In the rows, 128 means zero.
Rows swapped in pairs by one turn or mirror: which row each one swaps with:
K_224: [138 126  94 174 119 141 115 119 134 159 125 164 105 122 138 120 105 155
 143 128 132 165 150]
K_483: [126 115 109 127  99  85 124 125 143 112 130 158 150 128 161 133 160 122
 103 135  88 137 137]
K_393: [110 154  74 147  87 117 156 159 174 132 122 139 134 113 129 118 135 121
 131 135 114 137 150]
K_507: [136 135  83 167  95 124 148 134 162 133 121 143 116 137 120 147 133 123
 116 144 169 112 155]
K_307: [150 157 121 125 132 138 143 153 101 132 139 156 145 130 157 138 132 133
 135 103 106 117 132]
K_319: [143 141 110 151 121 159 166 136 124 112 114 151 134 110 134 122 105 117
 107 171 141 128 128]
K_741: [150 121 127 149 116 116 138 139 157 131 116 130 142 142 127 111 125 150
 169  97 121 149 118]
K_115: [122 132 116 148  99 122  90 174 129 138 138 138 137 118 143 101 154 109
  85 128 114 114 154]
K_211: [133 150  92 165 101 123 134 133 153 146 114 131 110 134 118 149 131 132
 110 165 156 116 147]
K_106: [118 125 118 160  87 126  88 165 120 136 136 144 146 121 158  99 137 113
  84 122 107 120 148]
K_553: [112 132 138 139 111 128 121 129 110 131 165 132 118 156 171 125 125 145
 127 127 154 126 149]
K_536: [154 119  96 136  88 136 142 131 156 127 143 145 118 117 116  73 157 121
 102 137 127 135 134]
K_26: [157 123 102 181 109 111 124 112 131 137 125 152 157 152 104  99 131 110
 141 110 119 136 115]
K_816: [135 137  81 161 100 110 133 123 164 134 108 125 119 141 119 146 140 129
 120 161 153 134 133]
K_628: [142 134 108 145 118 166 170 140 123 128 111 144 146 103 145 131 101 128
 107 153 134 135 131]
K_156: [156 143 138 140 113  95 124 139  99 127 129 138 128 114 105  93 110 110
 139 111 114 140 140]
K_531: [151 132 115 156 118 130 165 130 126 127  89 147 148 118 149 118  95 120
 105 157 146 132 121]
K_575: [107 135 122 169  94 114  95 145 126 119 116 154 145 122 159 102 129 116
  77 135  97 127 129]
K_701: [127 151 130 154  95 107 100 130 124 122 155 134 120 148 172 130 111 157
 129 129 149 146 129]
K_647: [142 157 124 137 126 136 147 142 106 129 127 160 132 134 165 141 125 152
 142 125 114 105 151]
K_485: [121  83 109 132 124 110 156 121 141 134 142 148 146 137 146 108 124  88
 131 131 147 165 142]
K_240: [117 147  77 148  79 122 157 163 166 133 139 150 123 119 112 115 142 112
 117 129 116 145 154]
K_486: [150 120 110 166 112 103 110 112 123 147 124 141 145 156 107  96 140  99
 139 107 119 139 138]
K_620: [130  72 111 141 126 119 134 119 134 116 137 154 151 124 137 121 131  86
 129 116 137 159 140]
K_394: [124  88 104 136 126 112 155 131 132 144 148 145 162 130 143 115 129  81
 121 118 148 142 138]
K_585: [120 146 114 159  93 115  86 165 135 130 147 148 149 121 148  97 142 114
  91 118 111 109 139]
K_438: [146 126 117 155 124 153 171 140 138 115 114 162 132 114 145 122 105 135
 114 145 167 139 127]
K_703: [149 111 103 133 101 126 124 134 159 145 143 145 113 120 112  76 163 129
  99 140 120 137 139]
K_413: [125 128 109 112 104  81 128 122 140 113 137 151 153 132 158 135 160 128
 119 127 102 160 142]
K_185: [169 136 145 140 112 106 111 129 107 131 110 156 125 111 102 101 109 107
 126 122 123 136 146]
K_17: [136 139 138 166 107 113 105 134 117 122 153 132 130 149 165 135 120 158
 133 128 151 143 118]
K_239: [152 136  95 170 118 122 119 126 127 143 121 140 145 149 107  97 139  97
 157 109 122 125 136]
K_551: [145 162 120 136 136 141 137 145  96 139 132 155 142 136 155 144 128 153
 140 124 112 112 148]
K_514: [141  80 111 128 111 121 145 114 137 120 136 141 158 121 145 117 131  92
 117 110 130 167 142]
K_800: [124  82 108 142 125 117 134 107 120 126 141 155 158 133 148 106 125  93
 125 105 135 153 143]
K_68: [133 133 114 148 115 153 162 130 132 120 104 144 136 113 142 122 107 133
  88 167 144 116 132]
K_215: [148 134 120 146 108 129 146 131 155 134 114 135 120 151 122 125 128 163
 158 100 125 153 130]
K_886: [133 131 103 118 102  84 127 130 141 111 123 152 140 121 166 159 146 124
  95 128 100 155 131]
K_602: [117 150 105 169  85 110 101 166 136 118 144 148 139 117 153 105 144 103
  85 127 123 117 146]
K_862: [126 139 135 149  91 121 110 127 110 130 157 125 122 151 172 125 112 158
 115 143 145 149 133]
K_223: [115 125 100 133 116 104 119 135 140 154 159 153 126 112 109 160 114 118
 116 166 140 145 143]
K_655: [111 126 104 139 116  95 124 155 145 138 142 139 124 102 113 165 114 134
 109 158 134 139 139]
K_719: [114 145  73 148  92 120 142 152 171 136 127 150 138 126 112 110 147 122
 118 122  93 144 143]
K_570: [120 125 135 141 106 117 102 128 120 125 163 136 113 145 167 134 122 166
 130 124 152 141 133]
K_623: [134 145 129 153  98 116 100 144 112 126 149 139 116 142 167 131 126 157
 133 130 164 153 137]
K_164: [125 132 111 127 104  96 116 120 141 113 122 140 138 134 162 162 143 150
 103 148  99 156 120]
K_840: [138 123  89 180 107 143 128 119 144 156 135 161 100 126 138 122 104 148
 134 115 132 164 143]
K_426: [157 119 130 162 110 126 136 140 149 134 117 140 128 143 115 123 123 159
 154 100 124 162 110]
K_970: [134 109  86 180 114 148 120 124 140 147 125 162 120 121 141 128 108 149
 143 118 138 169 138]
K_452: [143 165 123 135 128 141 141 160 110 134 114 160 149 118 153 142 133 152
 133 121 104 115 150]
K_742: [112 130 106 146 128 110 120 149 139 160 156 146 141 107 103 158 102 122
 125 138 127 145 129]
K_584: [137 159 117 124 119 140 126 156  97 132 135 148 141 128 150 121 143 119
 134  97 105 113 160]
K_196: [160 146 138 128  98  88 131 132 125 119 119 137 117 107 100 106 108 108
 118 120 127 143 143]
K_37: [140 127 119 155 126 149 163 150 131 131  93 155 141 111 141 109 100 118
 107 159 134 130 126]
K_475: [122  86 111 133 135 125 147 131 143 138 133 164 171 140 131 117 132  88
 109 122 130 144 149]
K_518: [131 125 103 120 101  79 116 124 140 112 125 154 148 127 157 136 162 119
  97 133  95 149 147]
K_351: [112 147 110 159  88 122  96 155 121 120 138 159 141 110 148  90 132 121
  83 128 101 116 137]
K_674: [157 114 102 145  91 132 134 135 164 145 144 145 109 124 113  78 153 125
  97 124 118 133 127]
K_334: [134 146 126 159 101 111 103 123 104 131 146 127 120 148 168 127 112 157
 129 147 138 160 131]
K_943: [122 147 107 159  87 113  86 170 127 127 144 154 146 119 144  90 153 115
  93 134 116 134 131]
K_695: [129  94 101 149 118 118 151 128 145 118 146 174 161 123 139  99 134  88
 112 115 137 162 130]
K_309: [145 139 121 141 123 141 171 118 132 119  95 156 141 134 143 124  96 128
 106 158 145 143 143]

K_164 is swapped with K_584
K_26 is swapped with K_507
K_531 is swapped with K_394
K_553 is swapped with K_575
K_719 is swapped with K_215
K_742 is swapped with K_196
K_551 is swapped with K_518
K_886 is swapped with K_307

